One turning vector, and how many steps it has turned:
The counts run from 0 to 247.
[ 30.4 -26.3 -21.1  -7.6 -15.4 -25.7  12.6   1.2  -2.9 -19.1  32.9 -14.9
   6.7   8.6  14.0  15.0  17.0   3.5 -27.4  -2.9   3.8 -11.9   7.6 -40.9
 -17.8  31.3  29.1  23.2  12.8  -3.8 -11.4 -14.1  -4.3 -18.9  16.5  24.6
  20.3]
90
[ -1.8 -44.1   9.7 -27.8   9.9 -42.7   9.7   4.2   6.0 -16.3  25.0   6.1
 -10.3  -6.4   4.9  22.1  32.1  14.2   0.8  17.4  -5.8 -11.7  14.0 -11.7
   7.4  -5.6  28.5  30.0   9.7   1.5  -2.9  20.2  -0.5 -27.4  -4.5  -6.4
  34.1]
194
[  2.6 -42.1   0.7 -22.2  -4.1 -24.9   9.8   9.6  -2.4 -29.5  22.7  -5.3
   7.2   1.2   0.9  11.9  15.3  11.2 -19.5   2.0  -8.0 -12.3  13.7 -31.7
 -14.6   5.2  20.7  32.4  12.8  -2.2 -16.1   9.4 -19.5 -23.1   2.2  20.6
  43.3]
142
[ -7.3 -34.1  -5.1 -26.8  -2.1 -45.0 -17.9  10.5   5.6  -6.6  22.3   4.2
 -11.4  12.9  13.2  16.2  44.9   8.6  -8.6   4.4   5.8   5.3  13.7 -10.2
  -3.8  20.0  13.9  42.3  12.9 -24.6 -15.7  25.3   0.8 -24.6  -4.8 -14.3
  14.7]
220
[ -3.0 -21.5 -14.2 -17.3  -5.4 -34.8  15.5   2.6  -3.8 -20.2  32.6  -8.1
  11.2  -2.7  18.7  -0.1  30.6   4.0 -12.6  -6.0 -11.2  -9.1  -6.4 -26.5
 -25.8  12.0  25.3  38.7  17.6 -17.6 -12.6  17.6 -13.6 -17.5  -0.1  28.1
  31.9]
86
[ 16.6  -9.4  -3.0  -9.4 -11.5 -34.5  10.7   1.9  -4.0  10.4  20.8 -26.7
  10.8  23.2  20.2  23.9  41.8  -3.8 -12.4  -0.1 -11.6  -2.9  -5.3 -33.4
 -25.9   6.4  23.9  40.4  15.4 -15.9 -21.4  15.5 -10.9  -6.7  13.6  11.1
  24.4]
170
[ 15.1 -10.5   6.4 -15.4   1.4 -47.2  22.7  -3.2  -4.5  10.3  16.5 -25.5
   7.0   3.6   5.2  32.4  43.3  -9.9   5.4   9.7 -16.7  -8.3 -10.5 -19.5
  -6.1  -4.3  34.0  39.7   0.4  -3.6 -20.1  17.6  -8.1 -12.3  12.2   5.0
  31.8]
31
[ -0.8 -48.4 -10.4 -27.8   2.7 -39.6   2.8   3.9   9.3  -9.2  23.7  -0.6
  -4.0  -3.4  11.3  20.2  34.2   6.6   3.5  -3.3   2.7  -4.4   5.5   4.0
  23.3  20.6  31.6  33.4   9.8 -14.1 -18.2  26.6  10.7 -28.7   5.2 -20.8
  13.4]
81
[ 10.1 -37.7   3.4 -25.5  -0.8 -37.5 -14.4   2.4   9.4  -6.6  34.6   3.9
 -16.1  15.5  19.7  23.1  33.3  12.7 -10.0  11.2   0.3   7.6  14.1  -8.8
  11.4  21.6  15.3  33.6  15.9 -17.6  -5.7  19.9   6.9 -33.5  -3.6 -18.3
  14.1]
205
[ 14.3 -12.2   1.7 -21.4 -15.1 -60.9   2.8  -4.8  18.6 -16.7  19.5  12.1
  -5.0  13.3  12.0  10.7  28.5  -3.3  -5.7  30.2  -0.1  13.8   0.5 -22.1
 -12.5  20.7  30.9  35.1   8.9  -9.7   3.8  -6.7  -4.5 -16.5  -3.4  16.0
  31.8]
207
[ 27.4 -49.2  -2.0 -27.6   3.5 -27.3  -2.1   3.5  -4.6  -2.2  19.3 -15.1
  -6.8  14.0   0.9  39.5  21.3   7.2 -19.4  -7.9  -1.8  -4.7  15.7 -22.2
  16.4  15.6  25.9  23.3  -0.3  -6.1 -27.4   2.6  -4.5 -23.0  27.3 -11.1
  14.1]
77
[ 32.8 -24.6  -9.2 -18.6 -15.3 -46.7  16.4  -9.4  14.2  -5.2  20.9 -12.8
   5.5  13.3  12.5  30.0  25.6 -10.7   7.6  15.5   1.0   1.6  -8.2 -16.8
  19.4  30.1  43.5  20.6  11.4  -5.5  -9.5  -6.8  15.7 -15.2  21.6  -2.5
  12.6]
245
[ 19.0 -52.5  -4.1 -28.4   1.6 -15.9   5.3   3.2  -6.3 -21.7  25.5 -14.7
  -1.9   2.9   4.4  26.7  11.8  12.9 -19.6 -12.8  -4.3 -12.0  11.7 -19.3
  16.5  16.8  28.2  20.5   3.5  -0.7 -27.9   4.4  -7.2 -29.3  22.2  -0.4
  27.4]
228
[ 10.0 -30.5  12.9 -22.9  -7.6 -51.7   5.6   4.0  14.9  -3.5  18.1  -5.1
  -3.8  17.9   2.7  33.1  45.5   1.7  10.0  28.7  -1.8  -2.1   7.5 -14.3
   3.8   7.3  27.5  31.1  13.1   0.4  -3.3  17.9   6.5 -16.0  -2.0 -12.1
  23.9]
193
[ -6.8 -32.9  -7.7 -29.5  12.3 -45.4  -7.0   2.6  -1.5   2.3  10.6   2.6
 -12.2  -3.2  11.3  16.9  48.0   4.4  -7.2  -4.1   1.6   2.5   7.1 -12.2
  -0.4   3.2  29.1  45.6   6.9 -25.0 -10.8  29.3  -2.7 -16.4   1.9  -8.7
  15.0]
235
[ -8.9 -47.7 -14.4 -26.4   7.1 -40.5   4.0   9.7  10.1 -19.5  20.6  -0.7
  -1.2  -9.8   5.1  15.5  35.7  11.1   2.5   0.8  14.0 -14.4  10.3  -4.0
  11.5  25.0  26.5  36.2   8.2  -8.6 -14.5  14.1  14.8 -25.8   2.1 -13.6
  12.2]
164
[ 26.1 -43.0   4.6 -24.2  -7.9 -26.0   6.4   7.8   0.0  -1.3  12.1 -28.1
   5.0  25.3  -1.1  42.1  26.6   0.1  -8.6  -4.2 -10.7  -8.3   9.8 -25.5
   1.9   5.4  26.4  22.7   9.4  -3.3 -35.1  15.2 -10.2 -12.9  29.2  -6.0
  22.8]
227
[ 37.9 -13.6  -8.9  -8.4 -16.4 -43.0  -1.7  -5.0   6.7   7.4  30.6 -13.5
  -7.4  23.0  17.3  31.6  32.6  -1.7 -14.9  12.3   8.2   0.8   1.6 -31.5
  -2.1  30.1  28.8  28.6  10.1 -11.5  -6.2 -14.9   8.5 -15.6  15.1   1.0
   5.2]
106
[ 22.3  -9.8  -8.0 -17.6 -12.5 -36.5  12.8  -4.0  -9.0   1.1  21.2 -18.2
  12.0  18.0  20.4  20.6  37.6  -9.5 -10.6   1.0 -19.8   3.6 -13.9 -30.8
 -20.8   4.7  30.8  36.4  12.9 -17.7 -12.9  10.6 -16.7  -6.0  12.4  16.1
  28.2]
87
[ 23.8 -35.2 -12.5 -14.1   9.4 -21.4  -3.7   3.0 -19.1  -2.3  34.7 -10.9
 -12.6   3.9  16.1  23.3  31.3  19.2 -32.0 -17.2   0.7  -8.5  19.2 -32.5
   2.1  15.2  23.4  32.5   8.0 -14.1 -17.5   5.7  -6.7 -24.2  15.1   1.0
  14.6]
21
[ 28.5 -51.4  -6.0 -20.9  -5.9 -22.9  -4.0   5.3   3.2  -4.4  28.4 -13.8
  -4.2  19.6  12.5  38.8  27.8  11.9 -10.2  -1.5   3.9  -9.4  16.4 -21.3
  15.9  19.3  27.8  19.9  17.7  -4.9 -13.4   9.0  11.4 -21.6  17.8 -17.0
   7.1]
92
[  7.3 -32.6  -8.9 -16.4   1.7 -32.7 -15.7  10.2   0.2  -3.1  36.4 -15.6
  -9.8   0.6  16.3  21.1  29.7  11.7 -14.8  -4.6   5.7  -9.6  15.8  -6.6
  10.1  33.0  10.8  41.0   1.4 -11.4 -25.4   4.4  13.2 -39.8   7.1 -15.4
  12.1]
51
[ -0.6 -26.8   0.8 -22.4   5.5 -46.9  23.4  -1.5   4.0 -28.3  24.3   4.8
   1.6 -16.9   1.1   7.2  24.9   3.6  -2.6  18.8  -8.9 -11.0   4.0 -19.6
  -5.8   3.4  34.4  30.3   1.5   2.6   1.3   0.8  -9.8 -24.6  -3.1  24.5
  46.5]
195
[ -3.1 -26.5 -18.0 -11.2   1.0 -25.3  15.6   7.6 -10.9 -19.1  34.5 -15.0
  10.0 -12.0  22.4   5.2  31.1   8.2 -19.3 -12.9  -5.8 -19.8  -0.8 -25.4
 -22.4  10.3  18.5  45.5  11.6  -4.5 -15.8  17.8  -9.7 -23.8   1.0  20.2
  31.0]
18
[  7.2 -15.1  10.2 -18.6  -1.7 -41.7  13.3   4.6   0.2  10.4  13.6 -28.6
   4.9   9.7   1.7  35.0  46.7  -4.6   3.1  11.5 -15.9 -14.7   1.4 -18.6
  -7.3  -5.2  24.7  39.5   0.9  -0.5 -26.5  20.9  -5.9 -18.1  10.3   0.5
  34.8]
114
[ 18.6 -23.8   7.7 -27.8  -8.0 -46.7  -2.6  -3.9   0.6   6.3   5.5   0.4
  -1.8  24.4   4.1  26.1  42.3  -2.6 -10.2  10.0 -13.0  14.0   5.8 -27.0
 -11.9  -4.7  30.3  36.6   9.4 -18.1 -13.8  23.3 -19.9  -8.9   8.6   4.5
  29.9]
223
[ 20.3 -32.9  -6.2 -15.8   4.4 -19.9  -5.0   4.6 -10.4  -0.2  50.2 -16.2
  -8.3   2.6  27.7  23.2  30.2  16.7 -23.2 -11.7  -6.1 -12.2   8.7 -15.8
  10.0  17.2  17.8  34.6   7.7 -10.9 -14.5   9.2   6.6 -37.9   5.1 -12.1
  15.0]
36
[  7.6 -16.4  -2.9 -19.4  -9.4 -55.6   6.0  -2.5   9.1 -23.2  22.3  13.3
   1.8   6.0  15.5   2.0  25.0   0.1 -10.9  18.6  -2.0  12.4  -1.6 -22.6
 -17.2  19.8  30.7  33.8   9.1 -15.4   4.2   1.1 -16.6 -17.0  -5.2  25.3
  36.1]
139
[ 15.2 -12.0  -4.5 -15.1 -20.2 -56.3  -6.7   1.9  23.3  -2.9  23.9  -9.4
  -0.4  23.8  22.1  15.3  36.4  -9.2   4.6  16.4   1.5   9.4  -6.6  -3.7
  -6.7  36.8  17.6  39.4  11.9 -20.3 -14.6   7.0  11.5 -22.7   0.4  -4.5
  12.9]
136
[ 17.1 -20.8   1.9 -24.3  -1.4 -53.1 -16.5  -5.8   8.8   8.2  23.4   7.0
 -16.4  18.4  15.9  25.0  42.7   0.8  -5.7  12.7  -2.6  19.5   8.1  -7.7
   4.9  16.1  21.5  40.0   7.9 -22.0  -7.2  15.5   1.0 -22.5   0.1 -13.9
  15.1]
54
[  4.8 -11.6 -10.5 -17.9  -7.5 -56.7  19.6  -5.3  11.5   2.4  16.1  -6.3
  11.1   4.2  14.7  16.6  41.3 -16.3  13.9  12.1  -8.8   5.2 -18.2 -12.0
  -1.9  15.8  40.4  37.9   8.6 -19.5 -10.0  14.2   0.2 -11.7   5.2   5.9
  25.2]
166
